Each row is where one point has got to under a steady rotation. How many steps took it there?
The counts run from 0 to 423.
[ 24  -4   2  14  -4   3  -7  -3 -19 -23  -8  -5 -12   8  -2  -4  11  -4
  -8 -13   9  -5   6   6   8   7  11  -5   2   7   0   6  16   5  18   6
  -6  22   1   3 -11 -11  26]	342
[ -7  -6  -9   0  11   3   3  -4   9  -8   2   7   6  17  -8  15   4  -7
   0   0 -20   5  -9   7  10   5   9  -7 -16   4  -2   3 -13 -14 -12 -15
 -19   5 -18   1 -15 -13  24]	7
[  2   7  19  16  -8  -6   6   2 -16 -13  -7  -6   9 -15 -16  -4  -9  -4
   5   2  10  -8   8   2  10 -10  -4  15  20  14  -5   3  17   0   0  13
  -4  -5  19  13   6   9 -31]	405
[ 10  29  -5  -6 -14  -7   2 -12  -5  20   0   9  -5 -25   2  25   4  16
   4  -8  15  16   7   3 -10   4  -7  -9  -3  11 -15   4 -13  -3  13   1
   5   6  15 -10  20  11   1]	262
[-13  23   7 -11   7  -9 -19  -9  -9  20  -6   5   8 -15   2  10  -4  11
   3   1  23  18  -1  -9 -15   8  13  -2   7  -1   0  13  -8  -3  27   6
   5   0   5 -14  11  -4   7]	88
[-15   8  13 -10   9   7   2  -1 -10 -16  24  14  13   6   0  13   7  -4
  15   0  -7  -5  -4   5  -9 -14  -9  18   6  -7  16   0  -1  22  -7  11
 -23 -13  -9   3  15  12  -6]	388
[ 13  20  -2   8  -8   2  -1 -17 -18 -17  21  -5   4   9   5   7   8   1
   1 -17   3   4   1  12  -6   7  -3   8  -9 -16  11   4  16  15  15   2
 -28  -2   5   4   3  -7  18]	167
[ 13   6   4  -1 -26   1   4  11  -5  11   4 -21   8  -9   5  -5 -10   0
   3 -12   4 -13   8  -9   1   4  -9   3   9  17  -7  -4   5  -4   2  -4
  10   4  32   8  19  -3 -25]	45
[ 18   3  -6  14 -19  -3  -6  -1 -13  -1 -10  -7   3   8   3  -1   8   3
 -14 -17  10  -3  -3  -1  -2   5  13  12  -6   6   9   0   6 -15  27  -2
  -3   4  25   6  -3 -31  -6]	338
[  3 -11  -2  -1  18   7  11   3  -5 -15  -2  -8 -11  15  -2 -10  -3 -17
 -18   7   0   3  -4   3  22  -1   9 -11  11   0  10  -4  19   3  11   9
  14 -11 -16   7 -30 -11  15]	240
[-10   4  15 -10  12  -2   1   7 -20 -14   5  10  15   0 -16   8  -7 -14
  -1  -1   5 -15   7  -2  -7 -10   2  27  22  -6  11  10   5  12  -2  23
 -16  -2  14  10   5  16 -14]	389
[  9   7   7  -9  -6  -1 -22  -8  -9  13   1  -9   6 -19  16   2  -6  10
   9  -2  10   5   3 -13  -4   1   7 -23  -8   8  -5  10 -12  -7   7  -7
   5  28  17 -11  18   3  11]	191
[ -8   4  23   0 -10  -4 -13   7  -6  11  -5 -13  20  -9  -2 -17 -11   0
   3  -7  19 -13  -5 -18 -12  -4   9  22  17   4  -2  -2   7  -8   7   3
   0   0  22   5  11 -11 -22]	219
[-12   7  20  -4  -9   1  -2  22  -8  -8  -3   3   5 -11  -9  -7 -11  -3
  10  -5   1 -30  11   3   9   5  -2  12  29   8  -6   5   8  -5  -9   5
  -9   5  -1  11  15  17 -18]	215
[ 13 -24   6 -17  11  -6  -8   0  13  16  -1 -18   8  -8  -9   2  -1  -4
  -7  -6   3 -14  -1 -21 -12 -18   0  -3  19  13  -9   9  -1 -10  -6   4
  20  26  17  -3   0  14   4]	291
[ 19  -2   0   8  10   0   5 -20  -2 -22   3   9 -13   3   0  12  20   7
  15   5   6  22  -1  10  -4 -11  -3 -16  -1  -5   1  -5  11  21   3   2
  -7  -3 -28 -11   1  11  18]	257
[ 17  12   0   1   9 -16   3 -12 -12 -10 -26   5  -7 -20 -24  10 -11  -7
 -10  11  14  16  10   2  -7  -5   4  -1  20   8 -14   8   4  -7   7  20
   1  10   5   3 -16  12   3]	259
[ -5   2   5  14  11  -7  -9 -30   3  -7   0   6  16 -11  -8   6  -6  11
  12  14  -1   7   0  -2  -3 -17 -10  -6  12 -25  11   3   8  -5  -8   4
 -17  -9 -12   0  17  16 -19]	99
[  8  12 -30  -6 -10   4   4 -11  11  15   5  -1   2  -4  18  12 -17  13
  -1   0 -15   5   0  -5   0   9 -12 -21  -7 -17   5  -1  -7 -12  -2 -19
  10 -19   3 -10  13  -6   2]	265
[  0 -22  -8   8   9   8  -6  -5  10 -15   7 -12  16  19  -1  -5   1   2
   0  -7 -29 -20  -4  -2   9  -5  -1  -7   4 -18  10  -5   7 -10 -20 -13
 -18   6 -23   2  -9   4  11]	371
[ -7 -11  -5  -6  13  -7  -8 -12  13  17 -14  -6  10   4   1   2  -9   5
  -7   7  -1  16 -16 -18   0   0  18 -11  -6  -1  -1   1 -14 -30   6 -12
   9   3  -6  -8 -17 -28  14]	3
[ -5  -9  -5  12  14  -7   2 -17  18 -12   7   0  10   6 -25  24  11  -5
   4   1 -18  -4   4   4   7 -14 -12  -6   0  11  -3   0  -2 -12 -12  -6
 -21   4 -14   7   1  22  -3]	11
[ -2  15   4   9 -14   9  -3   4 -16  -2   4  -5   1   6  14 -24 -12  13
   3 -12   2 -10  -2   8   3  17   3   7   3 -27  14  -4  20   9   7  -9
 -10 -16  -6   5   4 -20   2]	64
[ 21   2 -20   0  -9   3  -3  -2 -11  -6   4   2  -7  11   2  20   4  -2
 -22 -22 -19 -18   6   3   7  13   8   5  -8   0   9   9  -6 -14  10  -6
  -9  13  23   7  -5 -17  12]	267
[ -7  12  -7 -11   7 -13   3 -17   6  17 -12   8  -1 -19  -4  15  -5  17
   7  18   8  31  -6  -8 -10  -8  -5 -20   7 -11  -1  -3  -4  -4   6   5
  14 -17 -10 -12   6  10  -1]	174
[  5 -19  16  -7   4   4  11  14   1 -11  -8 -17   5  11   4 -23 -11 -21
  -1   6   5   5  -8  -3   3  -1  13   3  -3   3  -4  -2   5   3 -11   2
   9   0   3   7 -32 -30  15]	224
[ -4  -7   1  -3   8  -4   2   9  -2 -11   2  15   3   0 -14  27   9 -14
  -5  -2 -15 -17  10   2  18  -5   3   1  12  29  -1   7 -12  -7  -4   8
  -2  13   6   9   5  24 -13]	26
[  6 -20 -10   2   7   3   4  -5   3 -19  -3   6  11  16  -4   1 -14   0
   4   4 -30 -11  -5   4   2  -3  -3   3  -3 -21   7  -7  -3 -11 -33 -15
 -21  -5 -20   7 -10  -9   2]	284
[-11 -27  15   0   7  -1  -7   6  17  11   2 -18   8   7  -2  -3  20  -5
  -3  -9   6  -5 -14 -18   3 -14  13   9   8  28   3  -4   3 -14  15  -2
  16  12  17  -4  -6 -14  -5]	307
[  4  -4  17  -4   2  19  -9   7 -16 -21  10   2  -2   9  29 -10  11   1
  22  -1   2   6  -7   6  12   3   8 -17 -17  -2  12   0  -1  23  -7   1
   0   8  -9 -11  10  -4   8]	36
[ -9 -15  -6 -26   7  15   9  13  17   6  17 -10   1  15  19   1  -6  -8
   4   0 -25  -4  -7  -7   9   4   0 -19  -9   2   3  -5 -12  -1 -20 -17
  12   0  -6  -3  -9  -1  14]	296
[-12  24   8  -7  -1   9 -14   0 -14   6   9 -13  10  -7  14  -4 -10   4
   6  -5   3  -3   3   4   7  28  12 -27  -7  -9  -1  15   0  -4   4 -12
  -8  17   3  -4   0  -4  28]	5
[  8  19   5 -23  -1   9  -4   4 -28 -13   0  14   9  -2   8   4 -15 -13
   4  -6  -1   7   3   1  -2  13   7   0 -20 -10  -2  15 -20   3 -14   4
 -12  17  17   1   2  -6  16]	108
[ -7  -2 -16  -7  10  -1  -3  -9  15  17  -5 -13   3   2   8  10 -10   5
 -12   1 -11   9  -5 -11  14   4   6 -33  -4   5   7   0  -5 -30   9 -15
  17  -1  -4  -5 -16 -10  14]	90
[ -2  18 -19 -11  -1   0   2 -11   2  12   4  16   4   1   9  19  -8  14
   6  -1  -6  21  -9  -2  -2  14   4 -14 -22 -11  11   1 -21 -15   4 -15
   0 -16   2  -9   9 -18   3]	178
